In the data rows, zero lies at 4.5, halfway between 4 and 5.
Some points, one per row:
5 & 4 & 4 & 2 & 5 & 3 & 5 & 5 & 3 & 6 & 4 & 6 & 3 & 3 & 2 & 6 & 1 & 7 \\
5 & 3 & 4 & 4 & 3 & 3 & 4 & 6 & 4 & 5 & 3 & 4 & 5 & 5 & 3 & 5 & 3 & 5 \\
6 & 6 & 5 & 8 & 4 & 7 & 2 & 3 & 3 & 3 & 4 & 3 & 9 & 7 & 9 & 3 & 9 & 0 \\
7 & 2 & 4 & 4 & 4 & 4 & 7 & 7 & 4 & 5 & 6 & 6 & 4 & 0 & 3 & 6 & 1 & 6 \\
5 & 3 & 5 & 5 & 5 & 4 & 4 & 5 & 5 & 4 & 4 & 4 & 6 & 4 & 4 & 2 & 5 & 4 \\
5 & 5 & 4 & 7 & 5 & 4 & 4 & 7 & 6 & 3 & 6 & 6 & 4 & 4 & 4 & 3 & 4 & 4 \\
4 & 4 & 2 & 1 & 7 & 2 & 5 & 5 & 5 & 5 & 2 & 6 & 1 & 3 & 3 & 6 & 0 & 7 \\
4 & 5 & 4 & 4 & 5 & 4 & 4 & 4 & 4 & 4 & 3 & 5 & 4 & 5 & 6 & 5 & 5 & 3 \\
7 & 8 & 6 & 9 & 5 & 8 & 0 & 4 & 3 & 2 & 2 & 1 & 9 & 9 & 9 & 0 & 9 & 1 \\
7 & 1 & 2 & 0 & 5 & 0 & 7 & 9 & 5 & 5 & 5 & 9 & 0 & 0 & 2 & 8 & 0 & 9 \\
5 & 3 & 4 & 3 & 3 & 4 & 4 & 5 & 4 & 5 & 4 & 5 & 3 & 4 & 5 & 5 & 2 & 6 \\
5 & 6 & 8 & 9 & 4 & 6 & 4 & 4 & 4 & 3 & 6 & 4 & 8 & 6 & 5 & 1 & 8 & 2 \\
5 & 5 & 6 & 5 & 4 & 7 & 3 & 3 & 4 & 3 & 4 & 3 & 7 & 6 & 6 & 3 & 7 & 1 \\
4 & 3 & 2 & 2 & 5 & 4 & 6 & 6 & 4 & 7 & 3 & 7 & 0 & 2 & 3 & 7 & 2 & 6 \\
4 & 6 & 6 & 5 & 5 & 4 & 3 & 4 & 1 & 4 & 4 & 3 & 6 & 6 & 6 & 3 & 6 & 5 \\
6 & 3 & 4 & 3 & 5 & 3 & 5 & 6 & 5 & 5 & 3 & 4 & 4 & 4 & 3 & 4 & 3 & 5 \\
7 & 3 & 3 & 4 & 5 & 2 & 6 & 6 & 6 & 5 & 6 & 8 & 1 & 1 & 2 & 5 & 0 & 7 \\
4 & 7 & 7 & 9 & 3 & 8 & 2 & 3 & 5 & 1 & 7 & 3 & 9 & 7 & 7 & 2 & 9 & 0 \\
4 & 4 & 4 & 3 & 4 & 6 & 5 & 3 & 3 & 3 & 6 & 5 & 7 & 4 & 6 & 5 & 6 & 3 \\
4 & 6 & 7 & 8 & 3 & 6 & 4 & 3 & 6 & 3 & 7 & 4 & 6 & 6 & 5 & 3 & 7 & 3 \\
3 & 6 & 3 & 4 & 4 & 5 & 6 & 4 & 6 & 5 & 6 & 5 & 4 & 4 & 5 & 6 & 5 & 4 \\
3 & 7 & 7 & 6 & 4 & 4 & 4 & 3 & 4 & 3 & 5 & 3 & 7 & 7 & 6 & 3 & 7 & 4 \\
5 & 3 & 4 & 3 & 3 & 4 & 5 & 4 & 5 & 4 & 5 & 5 & 4 & 3 & 4 & 7 & 4 & 4 \\
4 & 5 & 6 & 6 & 4 & 7 & 3 & 2 & 5 & 3 & 5 & 3 & 5 & 7 & 8 & 4 & 9 & 1 \\
3 & 5 & 4 & 4 & 4 & 5 & 5 & 2 & 7 & 5 & 5 & 4 & 5 & 6 & 5 & 4 & 5 & 3 \\
5 & 4 & 3 & 7 & 5 & 4 & 3 & 3 & 4 & 3 & 5 & 7 & 5 & 3 & 6 & 4 & 4 & 3 \\
5 & 6 & 5 & 6 & 5 & 6 & 3 & 4 & 3 & 5 & 2 & 2 & 8 & 7 & 5 & 2 & 7 & 4 \\
3 & 5 & 3 & 0 & 6 & 4 & 3 & 4 & 1 & 7 & 1 & 4 & 2 & 5 & 4 & 6 & 4 & 6 \\
5 & 2 & 3 & 3 & 6 & 4 & 3 & 6 & 2 & 5 & 4 & 7 & 3 & 3 & 5 & 6 & 2 & 6 \\
5 & 6 & 7 & 7 & 3 & 5 & 4 & 5 & 5 & 2 & 6 & 3 & 8 & 6 & 4 & 1 & 6 & 4 \\
4 & 3 & 3 & 2 & 4 & 3 & 6 & 5 & 3 & 5 & 5 & 7 & 4 & 3 & 2 & 5 & 4 & 6 \\
7 & 4 & 2 & 2 & 6 & 0 & 5 & 7 & 7 & 7 & 5 & 7 & 0 & 1 & 1 & 6 & 0 & 8 \\
3 & 7 & 5 & 6 & 6 & 4 & 3 & 5 & 2 & 6 & 3 & 5 & 5 & 5 & 4 & 3 & 5 & 8 \\
4 & 5 & 6 & 6 & 3 & 6 & 4 & 4 & 4 & 4 & 3 & 2 & 7 & 6 & 7 & 4 & 9 & 3 \\
4 & 7 & 7 & 9 & 2 & 9 & 2 & 1 & 5 & 1 & 7 & 2 & 9 & 8 & 9 & 2 & 9 & 0 \\
3 & 7 & 8 & 8 & 3 & 7 & 4 & 2 & 2 & 2 & 5 & 1 & 9 & 8 & 8 & 1 & 9 & 1 \\
4 & 4 & 5 & 5 & 4 & 3 & 4 & 5 & 4 & 4 & 5 & 3 & 5 & 4 & 5 & 4 & 3 & 4 \\
7 & 3 & 5 & 3 & 6 & 3 & 4 & 5 & 6 & 4 & 4 & 4 & 2 & 4 & 4 & 4 & 3 & 6 \\
5 & 6 & 5 & 5 & 6 & 4 & 4 & 5 & 5 & 4 & 5 & 5 & 3 & 6 & 5 & 4 & 4 & 6 \\
3 & 6 & 5 & 4 & 6 & 4 & 5 & 5 & 2 & 5 & 4 & 4 & 5 & 5 & 4 & 5 & 5 & 6 \\
4 & 4 & 5 & 3 & 4 & 6 & 7 & 4 & 5 & 4 & 6 & 5 & 3 & 4 & 5 & 6 & 4 & 2 \\
4 & 5 & 5 & 5 & 3 & 4 & 4 & 4 & 4 & 4 & 6 & 4 & 4 & 5 & 4 & 4 & 5 & 4 \\
12 more points follow, each with its number after it:
4 & 5 & 6 & 7 & 3 & 8 & 3 & 3 & 4 & 2 & 4 & 3 & 9 & 8 & 8 & 3 & 9 & 0 \\ 0
5 & 2 & 3 & 1 & 5 & 3 & 5 & 7 & 2 & 7 & 5 & 6 & 2 & 2 & 2 & 7 & 2 & 7 \\ 1
4 & 3 & 0 & 1 & 6 & 1 & 6 & 7 & 4 & 6 & 6 & 9 & 0 & 0 & 1 & 8 & 0 & 9 \\ 2
6 & 4 & 5 & 4 & 2 & 6 & 4 & 5 & 2 & 4 & 1 & 3 & 8 & 5 & 5 & 2 & 6 & 3 \\ 3
6 & 7 & 6 & 8 & 5 & 4 & 3 & 3 & 6 & 3 & 4 & 3 & 4 & 8 & 7 & 3 & 6 & 3 \\ 4
4 & 5 & 6 & 6 & 3 & 6 & 5 & 5 & 5 & 4 & 5 & 2 & 8 & 5 & 4 & 3 & 6 & 3 \\ 5
6 & 4 & 5 & 8 & 2 & 5 & 4 & 3 & 4 & 2 & 7 & 5 & 6 & 5 & 6 & 4 & 6 & 2 \\ 6
4 & 5 & 4 & 3 & 6 & 2 & 6 & 6 & 6 & 6 & 5 & 6 & 1 & 3 & 2 & 5 & 1 & 8 \\ 7
5 & 4 & 4 & 3 & 7 & 1 & 5 & 6 & 6 & 6 & 5 & 7 & 0 & 3 & 2 & 5 & 0 & 9 \\ 8
6 & 5 & 6 & 9 & 5 & 6 & 4 & 3 & 4 & 2 & 5 & 3 & 8 & 7 & 6 & 2 & 7 & 3 \\ 9
5 & 1 & 4 & 4 & 3 & 5 & 5 & 6 & 5 & 4 & 5 & 5 & 7 & 2 & 4 & 5 & 3 & 5 \\ 10
3 & 5 & 6 & 8 & 3 & 7 & 5 & 2 & 5 & 2 & 7 & 5 & 7 & 5 & 6 & 4 & 8 & 2 \\ 11
Which two of these numbered points are nearest to each point below, ignoring the direction in which the first points spread most? Their numbers follow each, nearest first.
3 & 4 & 5 & 3 & 3 & 5 & 8 & 5 & 4 & 6 & 3 & 2 & 7 & 5 & 2 & 6 & 5 & 4 \\ > 5 1
7 & 4 & 4 & 8 & 6 & 4 & 5 & 6 & 5 & 4 & 5 & 5 & 5 & 4 & 6 & 3 & 5 & 4 \\ > 9 6
4 & 5 & 6 & 6 & 3 & 8 & 3 & 4 & 5 & 3 & 3 & 2 & 8 & 7 & 8 & 3 & 8 & 0 \\ > 0 5
5 & 7 & 6 & 9 & 4 & 8 & 2 & 2 & 6 & 2 & 4 & 2 & 7 & 8 & 9 & 2 & 9 & 0 \\ > 4 0
6 & 5 & 4 & 6 & 6 & 4 & 3 & 5 & 6 & 5 & 3 & 3 & 1 & 5 & 5 & 3 & 3 & 6 \\ > 4 8
5 & 4 & 4 & 3 & 6 & 4 & 4 & 6 & 2 & 7 & 3 & 3 & 4 & 5 & 5 & 3 & 5 & 6 \\ > 1 3
6 & 5 & 4 & 4 & 5 & 3 & 3 & 6 & 5 & 6 & 3 & 5 & 3 & 5 & 3 & 3 & 3 & 5 \\ > 8 7
4 & 5 & 3 & 2 & 5 & 2 & 6 & 6 & 6 & 7 & 4 & 4 & 0 & 3 & 1 & 5 & 1 & 8 \\ > 7 8
4 & 5 & 3 & 3 & 6 & 1 & 4 & 8 & 4 & 6 & 5 & 7 & 0 & 3 & 2 & 5 & 0 & 9 \\ > 8 7
5 & 4 & 3 & 3 & 4 & 5 & 3 & 5 & 1 & 5 & 4 & 6 & 6 & 4 & 5 & 5 & 4 & 5 \\ > 1 0
6 & 2 & 3 & 3 & 6 & 1 & 6 & 8 & 4 & 6 & 6 & 8 & 2 & 1 & 1 & 6 & 0 & 9 \\ > 9 2
3 & 6 & 5 & 8 & 3 & 6 & 2 & 3 & 4 & 3 & 5 & 3 & 7 & 6 & 7 & 3 & 8 & 3 \\ > 2 0
6 & 4 & 3 & 4 & 6 & 3 & 4 & 7 & 4 & 5 & 5 & 6 & 1 & 1 & 3 & 5 & 1 & 7 \\ > 9 8
5 & 4 & 4 & 1 & 5 & 3 & 4 & 6 & 3 & 5 & 1 & 4 & 4 & 4 & 4 & 5 & 2 & 6 \\ > 3 0
4 & 6 & 5 & 8 & 5 & 6 & 3 & 4 & 2 & 3 & 5 & 5 & 8 & 6 & 7 & 3 & 7 & 3 \\ > 2 9
2 & 6 & 6 & 5 & 4 & 6 & 7 & 2 & 7 & 4 & 5 & 3 & 4 & 6 & 4 & 3 & 5 & 3 \\ > 7 5
5 & 5 & 3 & 6 & 5 & 4 & 4 & 6 & 3 & 4 & 5 & 5 & 5 & 3 & 5 & 5 & 4 & 6 \\ > 2 9
3 & 5 & 7 & 9 & 3 & 7 & 5 & 3 & 6 & 2 & 8 & 4 & 9 & 6 & 8 & 3 & 9 & 0 \\ > 11 6
3 & 6 & 5 & 6 & 5 & 6 & 5 & 2 & 6 & 4 & 4 & 3 & 5 & 6 & 5 & 5 & 6 & 4 \\ > 7 8
4 & 4 & 6 & 7 & 2 & 8 & 4 & 2 & 4 & 2 & 3 & 2 & 9 & 8 & 7 & 4 & 9 & 1 \\ > 0 10
5 & 5 & 4 & 7 & 5 & 5 & 3 & 3 & 2 & 2 & 5 & 6 & 7 & 6 & 7 & 4 & 8 & 4 \\ > 2 9
6 & 4 & 5 & 5 & 5 & 3 & 5 & 5 & 6 & 5 & 4 & 5 & 3 & 3 & 4 & 5 & 3 & 5 \\ > 9 7
3 & 5 & 4 & 6 & 6 & 6 & 4 & 2 & 3 & 3 & 5 & 7 & 6 & 6 & 6 & 5 & 6 & 3 \\ > 2 0
5 & 4 & 2 & 4 & 6 & 3 & 4 & 6 & 2 & 5 & 4 & 7 & 4 & 3 & 4 & 5 & 3 & 7 \\ > 2 1
6 & 3 & 7 & 9 & 1 & 9 & 4 & 2 & 4 & 2 & 6 & 4 & 9 & 7 & 9 & 2 & 9 & 0 \\ > 6 10
5 & 3 & 3 & 1 & 4 & 1 & 6 & 6 & 5 & 6 & 4 & 4 & 1 & 1 & 2 & 7 & 1 & 8 \\ > 5 7
6 & 4 & 3 & 4 & 7 & 3 & 2 & 6 & 4 & 6 & 3 & 5 & 2 & 5 & 6 & 5 & 3 & 6 \\ > 4 8
4 & 4 & 5 & 5 & 4 & 4 & 6 & 5 & 7 & 4 & 7 & 8 & 3 & 3 & 3 & 5 & 4 & 6 \\ > 11 7
6 & 4 & 4 & 2 & 5 & 3 & 5 & 7 & 5 & 6 & 1 & 5 & 2 & 3 & 2 & 4 & 1 & 7 \\ > 3 5
3 & 4 & 3 & 6 & 5 & 5 & 5 & 3 & 4 & 4 & 5 & 7 & 5 & 5 & 6 & 6 & 4 & 5 \\ > 2 11
6 & 6 & 4 & 7 & 6 & 3 & 2 & 7 & 3 & 4 & 4 & 4 & 4 & 4 & 5 & 3 & 5 & 6 \\ > 8 9
4 & 4 & 5 & 4 & 5 & 4 & 4 & 5 & 3 & 5 & 5 & 6 & 4 & 5 & 4 & 5 & 6 & 5 \\ > 1 2
3 & 0 & 1 & 0 & 7 & 0 & 8 & 9 & 4 & 7 & 5 & 9 & 0 & 0 & 0 & 9 & 0 & 9 \\ > 2 1
3 & 3 & 4 & 2 & 5 & 3 & 7 & 5 & 5 & 6 & 5 & 5 & 0 & 3 & 4 & 5 & 2 & 6 \\ > 7 8
